Each named turn below is shown by a few rows before and after it. Which turns, in which order, take the first row of each later pair to the second? The first pair is answered.
turn k_118:
[ 34 -15  -4  -4 -16  -9  14   6  30 -16   9 -12  12   0 -21  -2   0  -2
  19  11  -3 -16 -23  -5   0   7  12 -16  33  21 -10   7   5   1   3 -28
   3  -3] => [ 13  -5   7   5 -22   9  -8  12   0 -20  34   1 -14 -11  -9 -31  10  12
 -24  13  -2   3 -22  -3   5  11 -27 -13  19  17   8  -4 -17  13   4 -16
  14 -21]
[ 42  -8 -28 -21  11  -4 -23  17  58 -36  34  12 -34 -32 -11 -23 -38  31
 -18   5  10  -5 -19   6  32  35   8 -31  13  10 -53 -34  62  -1 -14 -29
   1 -31] => [  6 -12  24  -5 -14  17 -72  -9  -6  -7  43  24 -67 -66 -32  -2  13  11
 -12  36  -6  43  13 -16  11  33   4  25 -23  16 -12 -20  -8   9 -13   6
  20 -34]
[  8   2  -9  -9  -4   2  -3   8   0 -12   9   6   8  -1   7 -18  -3   3
 -11  -3   0   0 -11  -1   6  -6  -1  -9   0  -4  -5  -6  16   5  -1  -8
   3  -8] => [ -3  -3  11  -4  -4  -1 -14  -2 -13   0   7   7   3  -9  -2  -3  16  -6
  -3  10  -5  14   5  -7  -4  -2   8  12 -12  -5   8   3  -3   2   2  10
   7  -7]
[  9   6  13   1  -4   8 -30   3 -21 -10  16  14 -25 -20  -6 -12  18   9
 -23  13   0  14   9 -14   7   8 -26  13  -5  18  19   1 -19  -4   4   3
  10 -12] => [ 29  -9  -7  -4   2 -13   4  -6  14   3  -7  -5   5  -4 -14  23  16  -4
  35  13  -5  -6   8 -22   0  10  22  13   6  22   1   8   1 -18   3 -10
   3  12]
turn k_184:
[  2   1   2   0   4   3  22 -10   8  -8  -8   6  -3   7  16  -2  -9   3
 -13  -8   6  -3  -4  11 -13 -14  -3 -11  -5  -4 -22  -3  12  -5 -11   2
 -18   6] => [  4 -10   7   3  -4  -5  20 -22   6  -3  -7   0   1  -1   2  15   4  -9
  17   7  -2   5   8  -4 -19 -10  12   8  -7   2 -10   4   1 -11 -12  10
 -15  13]
[-16   0  13   4   5   7  11 -18   8  -5 -20  -9  18   2  -1  24  -2 -12
  27   6   4  -2  -1 -16  -8   1  18   7 -11 -10  -5   4   3   2 -11  19
   1   5] => [  6  -6   1   5   0   2 -10 -15  -5 -19   6   7  -6 -25  -7   3  12  -4
   4  19   0   5   6 -29 -10  11  -1  23  -2  11   4  -6 -13   4 -15   0
  13 -11]
[ -1  -3  16  21  -3  11 -32  -7 -24  19  17  -1 -29  -6  -1   7  43  -8
 -20   8 -12  13   7  -8   2   0  -5  28 -12  27  14   9 -22  -3  -8  -5
   9  -3] => [-15  13  15  20   2  24 -21   8 -16   6  18   1 -15  15  23 -27  13  12
 -55 -14   3   5  -9  19  12 -10 -29  -1  -6   5  -7  -1   0   0  -4   0
  -1  -5]
turn k_633:
[  6   2  -6   3   0   1   3  26 -13 -23   0   1   6  15  12 -56 -22  10
 -16 -22  10   9   9 -12  13   0 -34 -53  -4  -7 -23 -14  10  -4  12   7
  20 -26] => [ 36 -14 -17  -1 -14 -11 -17  15 -18 -25  15   9 -11 -12 -11 -37   6   4
  -3   6  -1  16  25 -37   9  11 -28 -22   5  21  -7 -11  -6   0   9  -7
  29 -34]
[  7  12 -19 -10   3 -13   4  -7  15   1  14  15  15   5  -5  -4 -13   0
 -16 -11  -7 -10   9  -4  17   7   1 -22  24   8  -4 -13  -2  -9  -1 -21
  12  -2] => [ 16   9 -19  -8  -4 -17   0 -12   9   4  12   9  15   1 -14   6  -4  -3
  -8   2 -13  -6   9 -12   5   8   7 -14  21  15   3 -13  -3  -9  -4 -22
   6   3]
[ 32 -14 -25 -22   8  -8   8   7  28  -4   3  -4   2   0 -10  14  -6  -5
  14   4   0 -14  -2  -8  -5  11  22   5  23  17 -14   0  12   3  -2 -28
  -4  -2] => [ 24 -15 -18 -16  13  -5  16   3  25  -1  -9 -10  13   7  -6  17 -13  -8
  21   2   1 -14  -1  -3  -6   2  25   1  16  11 -18   5  14   5   4 -21
  -8  10]
[ 15  -6   5  -3  -7  -1 -15   6  -6  -3   9  -4  -5 -15  -4   5  18   1
   7  24  -6  10   3 -11  -4   5   4  10  18   8  12   7 -22   0  -1  -3
  -5   0] => [ -2  -2  12  -7  -7   2  -1   0  -3   4  -7 -14   5   0   4  24  13 -11
  23  17  -6   8   5  -4  -2  -7  21   9   4  -5   9  12 -16  -5  -3  10
 -15  13]
turn k_445:
[ 14  11  -6 -16 -11   1  -8  -3 -13   2 -10 -15  -8 -15  -3   8   7 -34
  22   2 -13 -13   3  -6 -21  -6  -7   4  -7   2  11   4 -13  16  -9  13
   0   0] => [ 33  10 -22 -23  -8  -7   3   5  -3  -1  -5 -11   4  -9  -1   6  -2 -28
  25  -1 -11 -22  -2  -2 -15  -2  -1  -5   7   3   7   0  -3  10  -7   2
   2   3]
[  7   0  -7  -7  -2   8  18 -26   0  24 -20  -4 -19  -3 -10   9 -21 -22
  10  25   6   5 -30  14  28 -16  32  -3   0  18   3 -10 -27 -13   3 -37
  28   1] => [ 16  -1 -10 -12  -5  14   9 -17   5  13  -4   2 -20  -9  -7  -6 -22 -13
  -6  20   3  -4 -31  16  37 -11  18 -13   5  23   7 -16 -21 -12   2 -45
  33  -7]
[ 31  22   3 -13 -28   9  14  28 -11   6  10   8 -28  11   8  -9  33 -13
  -7  -5   6  -3  19 -32 -29 -30  15   7   5  -4  21  -9 -11  -2  16  -9
  49  -4] => [ 29  19   4 -11 -25   7  23  25   1  10  -1   5 -15  18   7   8  30 -22
   9  -2   2  -2  25 -31 -33 -30  26   9   4 -11  13  -6 -10  -3  18  -8
  48   6]

Between the rows of a pair lie two turns.
[ 30  -8 -34 -27  18 -24  29 -17  31   0  18 -14  23   7  26  39   9 -11
  50  -9  -9 -21 -26 -21   5  18  23   0  42  17 -25  -1  50   4  10 -22
   2  24] => [ 36  -2 -44 -24  15 -18  18  -5  32 -18  45  -5  11  -1  33   3   5   6
  11 -13  -5 -27 -32 -22  14  21 -10 -13  50  24 -25 -13  53   6  10 -35
   4   6] => k_184, k_184
[ 31 -20 -30  -5   3 -22  11  -8  18   2  13   5   5   7 -11  11  -4  -4
  21  11  -6  -8  -7 -15  -1   5  32  -1  17  20  -1  -2  22 -20  -2 -24
  -6  -4] => [ 11  -5 -18  -5   5 -12  23   3  15   8  -4  -3  23  30   7   9 -22  -3
  14 -11   4 -16 -17  12   6  -6  30 -22   9   1 -12   3  38 -21   0 -15
 -16   6] => k_633, k_633
[  3   4  -6   2   1  13  -9   1  -2 -21  15   3  -8  -2   9 -29 -14  15
 -41   1   5  -2  -6  14   8  13 -27 -22   5   8   2 -13   6  -2  -3  -4
   6 -16] => [-33   7  23   2   1  19   5  -7 -11   1 -12  -2   4  13  17   0 -14  -1
 -14  -5   3   6  -6  27   0  -8 -14 -13 -18 -17   2  -2  -3   0   4  23
  -4   8] => k_184, k_118
[ 50   5 -21   0   7 -17 -11  40  22 -41  17  14  14 -26  -2 -25 -16  26
 -12  -2   1 -14 -15  13 -12   9 -19 -28  43  11 -12  -6  17 -12   5 -42
   3 -12] => [ 46   3 -12  -2  -2 -14 -31  28   2 -34  30  25 -12 -46 -18 -16  15  24
 -13  16  -3  -4  -5  -4 -16  17 -21  -2  41  20   6  -6  -3  -3   9 -30
  12 -21] => k_633, k_118
[-36  -3   1 -13   1  26  17   6   7  35 -26 -14   2   0   7  33 -20 -10
  20 -40 -18  -9   7  40  -4 -37  37  -3 -34 -15 -26  13  16 -10  15  31
 -29  16] => [-27 -10   5  -8 -10  22  -5  -8 -12  41 -11  -5 -18 -26 -15  46  15 -24
  24 -18 -26   2  24  18 -13 -24  47  28 -36   4  -3  15 -12  -5   8  30
 -15   8] => k_118, k_184
[  6  11   1   4  -1   9   4  24  -3 -16  15   7  -7  10   8 -45 -19  22
 -39 -13   9  -1  -7  13   6  -3 -24 -25   5 -12 -10  -9  21   7   0 -19
   7  -8] => [ 13  -9   5   1 -16 -10 -10 -11 -15   9   3   0 -12 -14 -18  23  27 -16
  33  15 -11  11  18 -21 -12   1  28  27  -1   5  16  10 -16  -5   1  -8
   9   9] => k_184, k_184
[-11  12  15  11  -7  11  19   6   5  -1 -10  11  23  29   6  -3 -33   5
 -16 -16  27  -4 -13  28  -7 -14   1 -22  -2 -17 -15  -6  19   3  -7   6
 -12  11] => [-24   7  37  18 -22  20 -16  -9 -29   9  -3  18  -7   4 -15  13   3 -13
 -10   9  12  24   5   3 -18 -10   0  16 -17  -5  17  -1 -20  12  -9  15
   1   4] => k_118, k_184
[-14   2 -55  -8   6  -5  11  22 -12 -33 -12  12   0  24  25 -28   9  -5
   8  13  22   1   9  24  -2  -6  14  11  51  -1 -25  -5  59 -11  -9  -6
  24   9] => [-36   0 -25   4  -6   6 -17   5 -51 -22  -6  19 -22  -1  14 -14  41 -21
   6  30  13  30  27  17 -19 -11   8  43  25  -1   6   3  18   4  -9  21
  35   8] => k_118, k_633
[  4   0  -2  14 -10  -3 -35   6 -14 -16  30  15 -26 -29  -4 -32  11  23
 -38  18   1  17   1  -3   1  -3 -24  11  -8  21  15 -23 -25   9 -14   3
   9 -22] => [ 40  -4 -36   2   6 -29   8   4  36 -15  -8  -9  17  -1  -6  12 -10   7
  30   4   2 -14  -6  -5   8   0  32  -2  22  20 -16 -10  16 -13 -11 -20
  -9   4] => k_633, k_118
[  0   7  -4  -3   8  -2  20  -4   6  10 -15 -17  27   1   5   2  -9 -15
  23 -19   5 -11  -6  -7   3  -4  26 -12   9  -5  -8 -10  21  -6   6   0
   6   5] => [-22   8  17   2   3   6   1 -14 -19  18 -13 -12   8 -12  -2  13   9 -24
  23  -3  -1   7   7 -13  -4  -3  18   7  -7  -9  14  -4  -9   0   8  14
  12  -1] => k_118, k_118
[ 45 -37   5 -39  -9 -27 -17  12  -5  -8  48   8 -11 -38 -30   2  21 -15
  12   3  10  -7   5  -5  23  13  12  15 -10 -13  23  -1  -2   9 -10 -28
  -8  16] => [ 15 -29  30 -31  -8 -14 -31  14 -29   6  42  11 -21 -30 -23   1  27 -21
  -1   2   6   9  12  11  19   7  -2  18 -33 -24  37   3 -18  18  -2  -4
  -8  19] => k_184, k_118
[ 42 -58  -4 -24   1 -25  -6 -10  25  26   4   1 -13 -36 -35  24  14 -22
  -9  26 -45 -10  -9 -55 -10  36   0  33  17  31  53 -19 -26 -12  24 -34
 -11 -21] => [ -6 -36  11 -25  30 -11  52   4  52  38 -51 -21  36  32  10  11 -53 -19
  -5 -32 -23 -39 -32   6   5  -5  -4 -28   1 -31   2 -18  32 -15  29 -10
 -34   7] => k_184, k_184
[ 55  13 -56 -13  21 -24  32 -11  35 -22 -22 -20  48  41  12  29 -17  11
  30 -35 -23 -52 -17   0  29  46  12 -57  69   8 -14 -24  44 -10 -49  -8
  18   4] => [ 24   2  -5   5 -14 -20 -12 -53 -25  19 -28 -16  15   5 -25  95  52 -31
  66  11 -43 -10  24 -37  -8  50  41  24  26  13  37  -3 -34   2 -44  31
  32  19] => k_118, k_118
[  1  20 -37 -21  20   0  22  -3  12  34  -3 -16   2 -18 -37  60  16 -28
  23   1 -30 -47   7   1  -9 -29  12  14  -4  49 -10  22 -16   1 -14  -5
 -27 -17] => [-31  37 -15 -13  29  26  14  16  -4  20  12  -6  -9  -5  -6   3 -17  -3
 -39 -21 -16 -38  -9  37   2 -42 -43 -21 -17  27 -12   9  -2  11 -16  17
 -25 -34] => k_633, k_118
[  4   7   8 -16   4  15 -55  23 -21   9  25  16   2 -10   3 -44   0  26
 -56   5   9   9   9   3  28 -14 -24   6  -1   0   1 -23 -30  16  -7  -1
  10 -35] => [ 33  -4 -29 -30  22 -13 -14  27  26   3   1   1  39  13   4 -23 -29  23
 -11 -13  13 -23  -4   6  33 -13  16 -21  32   2 -33 -20   9  -1  -7 -26
  -5 -17] => k_118, k_118
[-39   3  37   0   4  23 -18  -4 -26   6   4   2 -12   6  17  -6   3  -3
 -25  -5   7  21   3   6  -2 -10 -32  -1 -26 -17  11   6 -21  14   1  30
  -8  -3] => [  1 -13   8  -9   5 -12  18 -20  15  15 -22 -18  24   8  -6  47   9 -25
  42   6   5   6   8  -9  -5  -5  30  13  -6  -5  -5  18  -3  -4  -3  11
 -16  25] => k_633, k_118
[  5   4  15  -7  15   1  38  -2   9   7 -36 -13  33  26  -4  37 -19 -13
  34 -17  12 -15 -11  16 -10 -19  29   5  -4  -9 -16  20  21  15  -7  20
  -7  26] => [ 56 -11 -25  -7   8 -15  16  16  23 -27  13   4  20   1  -8  -6 -14  14
  -3  -5  16 -28 -17 -12   1   9   0  -9  41  29 -13   1  31   9 -15 -28
   1 -14] => k_184, k_118
[ -1   7  13  36   2 -19 -10  12  -6  24  -7   1 -20   4  -3  41  15  14
  13  13   0 -27  -4  -3   7   0  23  21 -11   8  30  19  15  -9   0  15
   0  18] => [ -9  17  18  40   2 -10 -21  25 -18  15   5  11 -31   1   6  12  11  30
 -25  11   6 -22  -8  10  15   0  -5  10 -13   6  31  11  10  -2   3  17
   5   4] => k_118, k_118
[-21 -18   1 -13  -8  17  -7  14 -10  -6 -16  18 -30 -31  27  -2  -8  26
 -51  32  -7  22   2   2 -14   1   6   5 -16  19  -2  -1  -5   7  -3 -32
  -1   6] => [ -3 -23 -14 -17  -7   8   2  14   3  -9  -8  16 -21 -33  20   0  -7  23
 -44  35 -10  10   8  -7 -10  11  13   5  -3  22  -8  -2   6   2  -5 -53
  -5   5] => k_118, k_184
[  8  21   2  22  25  20 -13  22 -14  -7   6  -8 -28  -9  -1 -35 -13  11
 -41  18   2  -9  14  -3  25  16 -32 -23 -17   0  11   6 -29  14   1  43
  13 -23] => [ 34  10 -35  10  37   1  18  25  29  -9  -8 -18   5  11   2 -18 -36  10
  -9  12   4 -34   5  -5  33  18  -1 -44   2   1 -19   8  -1  -1   1  23
   4  -9] => k_118, k_118
[ 29 -27   5 -24  -3  -5 -28 -14  15  -1   2   5  -2 -26 -37  23  28 -12
  28  24 -14  15  17 -17 -15   0  27  37  -2  39  10  12 -25 -16 -16  -9
   5   2] => [ 51 -28 -22 -24   7 -16  -7   2  45 -18   2   6  15 -13 -27   5  -3   0
  19   6  -2  -5  -4  -8  -2   4  24   8  20  39 -15  -1   7 -25 -23 -28
   7  -2] => k_118, k_633
[-17  12   6  -1  14  21  11   6  -6 -15 -28   4  18   3   8 -20  -9  10
 -16 -27  -3 -18  -6   6 -10 -27 -16 -22  -7 -25 -24   0  15  17   4   3
 -14  33] => [ -1  -6  15   4  -6  11 -20 -19 -37  -6 -17  10   3 -32 -20   4  33  -5
   3   9 -18  -1  17 -29 -20 -13   4  25 -10  -5   4   7 -24  15   3   1
   1  31] => k_633, k_118
[  6  25 -18  10  47  21  80   4 -22 -21 -50 -22  17  31  -1   5 -33  21
   3 -15 -16 -18 -24  29   4 -73 -34 -26   7  13 -11   5  44   7   3 -14
  24 -15] => [ 46   0 -28  12  24   2  25 -14 -48 -25  -5  -1 -28 -27 -37  16  26  11
   2  36 -38  -2   6 -22  -2 -40 -41  29  24  59  28   2  -2  14  -7 -39
  47 -41] => k_184, k_184
[-14   4  11   1  -4   3  -8  -1 -28  -4  -1  -1 -19 -19 -15   4   8  -4
   0  15 -10  27  15 -13 -10  -3  26   4  -7  -9   9   9 -22   9  -1  17
  -5   2] => [ -4   9   0  -2   7   5  -1  16 -17 -12   8   4 -18  -5  -1 -34 -12  23
 -33  -2   1  11  -3   3   2  -4  -1 -22   1  -6   1  -4  -5   4   1   3
 -10 -10] => k_118, k_118
[ -3  33   8 -43 -21   7 -20  12 -21 -18 -17  -1  -3 -26  43 -55 -16  16
  -5  -8  33  -3 -18  32  13  -3 -37 -13  -4 -14 -23 -17   4   5  31  -9
  12  -4] => [ 28   8  -2 -53 -32 -15 -30  -8 -13  -6 -16 -10  -8 -53   5   1  21 -12
  51  26  19   0   3  -4  -3  12  13  30   9  12  -8  -3 -22  -2  31 -16
  12   4] => k_633, k_118
[  0  -7  22  20  17  16 -26 -24 -30   5   1  24 -15 -31 -31  -4  41  -4
  39  26 -14   5  16 -11   0  22 -28  53 -10  38  23  24 -39   7 -24  -8
  -7  -1] => [ 26  -2 -22   5  39   8   8  16  23 -27  -3  20  21   2  -5 -50 -17  29
  14 -12   6 -35 -20  20  25  19 -46  -4  23  27 -15  -2  25  -5 -26 -36
 -17  -1] => k_445, k_118
[-14  -1   3  -9   3   5  23   6   8   9 -13 -13  21  29  14 -16 -23  17
  -8 -22  10 -15  -5  23   5  -4   2 -23  -4 -13 -21   6  21  -1  -5   8
 -11  10] => [-34  -6  29  -3 -14  18  -8  -7 -29  20  -3  -1 -11   3   1  -1  12   2
  -5   3   0  14  10   6 -11  -6  -8  16 -24  -5  16   6 -23   9  -4  24
  -1   4] => k_118, k_184
[ -4  -4 -11  11  -6  -6  11   9   6 -28  17   8  -1  -6  13 -26 -22  17
 -36  -8  -1  -6 -11  -2  20  -2 -16  -7   3  15   0  -4   5  -1  -9 -15
  -1  -8] => [-31  -9  17  10 -13  -6   8 -13 -14   9 -11  -4  -2  -2   0  19   3 -10
   8   5  -5   7   7  -6   8 -12  12  25 -27  -2  13  12 -21   0  -7  21
   1  14] => k_118, k_633
[ 27   0  -8  10 -10 -13 -16  14  -8 -17  48   4 -15 -11  -6 -42   2  22
 -41   1  13  -2 -12  -7   2  28 -27 -13  13   7   8 -14   8   8  -4 -14
   1 -25] => [ 47 -11 -29  -1  -4 -32  18   6  24 -10  27  -7  11   3 -17  -3  -7  11
  14   5  11 -17 -15 -12  -2  27  14 -18  30   8 -12  -7  23  -8  -3 -31
  -9  -1] => k_118, k_118
[-49  32 -15 -25  -1  11  14  37   6  -4 -31 -32  38  15  -1 -17  14 -13
  11 -11  37  23  20  20  37  33  -7 -36 -16 -36 -39 -10  34 -13  -5 -26
   1   5] => [-46  22   1 -17 -24  15 -29  19 -28   9  -9 -16  -1 -22 -33  -2  58 -21
   8  20  22  54  48 -10  24  42 -10   8 -26 -13  -5  -6 -17 -10 -13 -22
  15  -6] => k_633, k_118
[ 21  -3   0  -9  -7  -5 -12 -23  -4  -1   6 -10   4 -10  -1  18  16 -25
  15  17  -3  -1   4 -10 -25  20   4   7  17  25   0  -1 -13   9   8 -12
   0   5] => [  2  13  -2 -12   4   7   1  -6   7 -13   3 -17  17  16  17 -16 -21  -7
 -16  -9   9  -9 -17  21 -16   7 -23 -20  11   4 -15 -15  13   9   6  -7
  -3   5] => k_633, k_118
